In the data rows, 128 means zero.
Some points, each followed by its number:
[ 75 129 130 122 125 131 158 175 124 136 140 134 109 140 140 142 108 141
 136 126  84] 0
[153 128  90 119 128 140  19 161 131 145 142 124  99 118 116 126 146 144
 129  73 160] 1
[156 115  84 131 123 130 137  84 127 134 122 126 112 104 129 100 152 142
  65 118 169] 2
[117 126 117 121 124 128 163 103 132 120 117 124 105 133 127 128 122 115
 137 114  99] 3
[105 129 110 123 129 120 170 129 132 117 120 126  84 134 138 130 117 109
 145  97  66] 4
[ 62 126 142 122 129 108 181  59 125  87 101 116 120 130 126 102 104  98
 108 157  52] 5
[  8 135 200 127 132 128 146  54 118  88  98 113 205 147 121 129  97 100
 160 204  56] 6
[ 76 123 107 136 134 126  99 157 136 123 123 125  75 152 128 161 118 127
 197  62  72] 7
[ 72 128 199 133 127 131  75 100 120 110 125 125 205 124 117 132 110 116
 130 190 124] 8
[108 126 158 129 121 136 120  96 128 125 123 125 194 107 123 107 141 143
  78 186 174] 9
[168 128 109 134 115 129 167  62 127 133 127 130 140  81 126  54 143 140
   0 171 182] 10
[126 126  80 124 131 130  72  85 128 114 114 107  71 129 124 129 137 119
 146  68  98] 11
[192 135 141 125 121 141 116 191 135 171 166 140 186  89 135 110 151 166
  44 188 254] 12
[182 133 149 122 132 142 121 214 134 157 146 135 138 131 129 150 150 146
 159 133 174] 13
[172 128 137 128 130 135 148 174 130 130 134 125 125 158 135 160 140 121
 193 118 144] 14
[ 74 127 128 129 130 107 210  33 119  86  98 109 115 135 133  99  96 100
 105 144  49] 15
[ 36 129 142 128 130 109  66   5 116  81  89 107 139 112 104  77  91  84
  87 146  30] 16
[108 127 152 133 129 132 112 121 132 137 139 137 175  98 124 107 119 155
  58 183 157] 17
[133 132 159 127 130 137 163 109 130 130 121 125 168 128 125 123 132 129
 126 173 143] 18
[ 82 124 149 131 132 115 144  89 124 101 106 126 130 154 132 128  98  99
 165 138  56] 19
[103 130 161 126 149 141 192 198 130 130 128 134 143 192 148 203 123 125
 255 128  88] 20
[ 87 128 156 132 128 118 165 150 131 120 125 132 133 143 138 138 106 113
 159 149  77] 21
[ 37 134 193 130 136 126 168 109 128 101 118 118 190 155 132 152  99 113
 184 187  78] 22
[200 131 127 124 118 118 185 136 129 150 148 136 154  88 134  82 138 143
  21 188 199] 23
[153 133 152 133 118 112 125  56 120 117 130 120 181  89 122  56 129 124
  24 195 176] 24
[157 131  83 127 133 138  95 167 133 144 137 133  97 120 125 138 152 148
 121  86 186] 25
[181 126  66 126 126 134  71 150 126 150 142 139  88 110 124 132 155 158
 104  70 187] 26
[233 135  77 130 135 151  76 250 140 165 152 143  58 172 129 213 178 146
 245  20 187] 27
[169 125 113 126 129 137   0 128 129 147 133 131 151 107 103 123 153 151
  91 109 213] 28
[ 90 129 152 131 130 119 242 119 128 109 118 129 147 140 142 117 108 119
 135 174  86] 29
[162 119  87 137 131 131  49 126 131 142 136 126 116 108 116 120 150 147
  86 100 180] 30
[122 123 147 123 118 128  87 170 124 138 144 135 142 123 122 131 120 145
 130 130 146] 31
[115 129 116 132 131 121 200 119 131 124 124 119 109 139 139 132 120 128
 136 127  95] 32
[144 130  88 137 124 129 164  98 125 139 134 128 107 100 135  85 133 147
  37 133 156] 33
[ 34 125 152 129 120 111 153  35 118  93 111 119 151 107 132  66  83 105
  56 187  67] 34
[163 127 117 121 140 143 144 255 137 161 157 154  81 178 143 222 144 166
 248  64 136] 35
[199 129 101 133 138 160  29 221 130 160 151 140 118 146 125 189 182 161
 198  56 219] 36
[190 135 113 132 126 137  79 143 127 142 135 127 115 116 124 117 148 130
 110  99 168] 37
New points follow, each followed by the numbers of its three nearest points above, nearest first.
[179 123  82 129 127 135 117 163 125 142 136 135  71 134 123 144 149 135
 155  60 146] 25 26 37
[ 91 128 122 126 136 137  48 112 129 111 103 126 111 158 107 167 125 113
 220  78  82] 7 11 19
[202 131 133 121 136 135 107 241 132 175 162 148 131 129 144 151 145 151
 142 118 201] 13 25 14
[193 128 108 126 135 133  61 235 138 166 159 140 108 129 127 162 161 161
 157  77 193] 36 13 25
[129 126 122 134 137 137  94 184 130 130 132 134 118 158 126 172 136 136
 206  94 123] 14 7 31
[170 130 166 127 122 144  38 180 132 171 157 144 199  96 123 119 154 167
  70 182 242] 12 28 17
[185 126 114 133 128 115 109 139 126 147 136 129 103 117 128 102 131 123
 108 108 141] 37 25 30
[ 96 132 140 129 139 145 112 181 135 139 133 133 130 153 133 185 139 140
 196 109 125] 14 31 0
[ 83 135 106 121 118 133  43 108 125 130 122 119 115 114 110 135 124 123
 110 103 114] 11 31 1
[129 128  99 124 130 132 134 134 130 124 111 131  64 158 136 166 128 110
 209  64  77] 7 4 11
[102 127 125 119 128 120 129  70 127 109  99 122 118 125 117 110 119 105
 123 124  84] 3 19 5
[173 134 131 130 128 145   2 117 124 137 130 118 168 104  97 126 165 141
 113 121 208] 28 30 37
[ 86 130 150 132 130 122 231 120 133 124 131 127 147 126 147 101 105 124
  82 178  97] 29 32 18
[124 128 119 126 135 124  67  99 124 119 123 127 115 124 113 126 118 117
 142 104 106] 11 3 31
[ 61 135 148 135 119 110 194   0 118  90  99 113 187  97 125  56 104 114
  22 208 100] 34 5 15
[100 129 167 127 130 133 138 103 134 124 117 126 178 131 130 128 117 119
 133 172 121] 18 8 9
[126 120 134 135 128 143  10 102 120 134 127 130 161 111 105 137 150 139
 120 119 181] 28 30 1
[124 125 146 130 131 131 162 161 132 125 127 132 118 168 136 164 131 128
 202 126 107] 14 21 20
[143 126 134 131 131 133 108 175 134 130 132 137 128 166 124 178 142 118
 226  96 117] 14 7 20
[ 69 128 139 125 126 128 139 102 119 110 119 110 136 136 123 137 111 116
 143 136  83] 19 21 3
[128 126 154 127 131 142 163 158 130 136 139 131 155 132 128 141 126 141
 135 161 140] 18 31 21
[208 131 108 127 123 131  75 164 123 153 145 139 110 110 129 108 149 140
  96  94 187] 37 26 30
[ 67 133 199 128 126 108 255 101 123 109 111 122 175 150 152 111  95 107
 138 216  67] 29 22 5
[ 34 129 191 120 133 123 109 121 121 106 120 130 182 159 125 158  89 109
 190 170  62] 22 6 19
[197 128 140 130 118 143  97 150 130 152 154 138 193  88 126  95 154 161
  44 183 255] 12 23 17
[122 126 128 131 129 139 123 171 130 131 132 135 124 144 133 165 128 131
 173 110 134] 14 31 0
[105 126 139 132 128 120 128  93 124 117 125 122 141 106 116  88 113 125
  70 155 118] 17 9 18
[ 51 122 148 133 134 129 122 161 127 120 123 132 118 165 125 182 110 117
 220 108  63] 7 21 0
[217 130 103 126 123 145  23 140 132 155 150 127 138 101 113 123 163 155
  93 108 236] 28 30 37
[195 136 109 124 124 135  89 140 134 147 147 129 131 116 132 123 159 137
 111 115 185] 37 30 25
[139 134 142 119 132 122 130 192 132 124 138 135 105 161 138 164 117 120
 207 104  97] 14 7 0
[208 123 126 131 134 143  75 208 133 166 155 143 139 122 128 152 170 155
 152 113 213] 13 36 25
[226 128  62 124 135 163  62 255 141 184 163 149  46 155 137 211 188 176
 213   6 213] 27 36 35
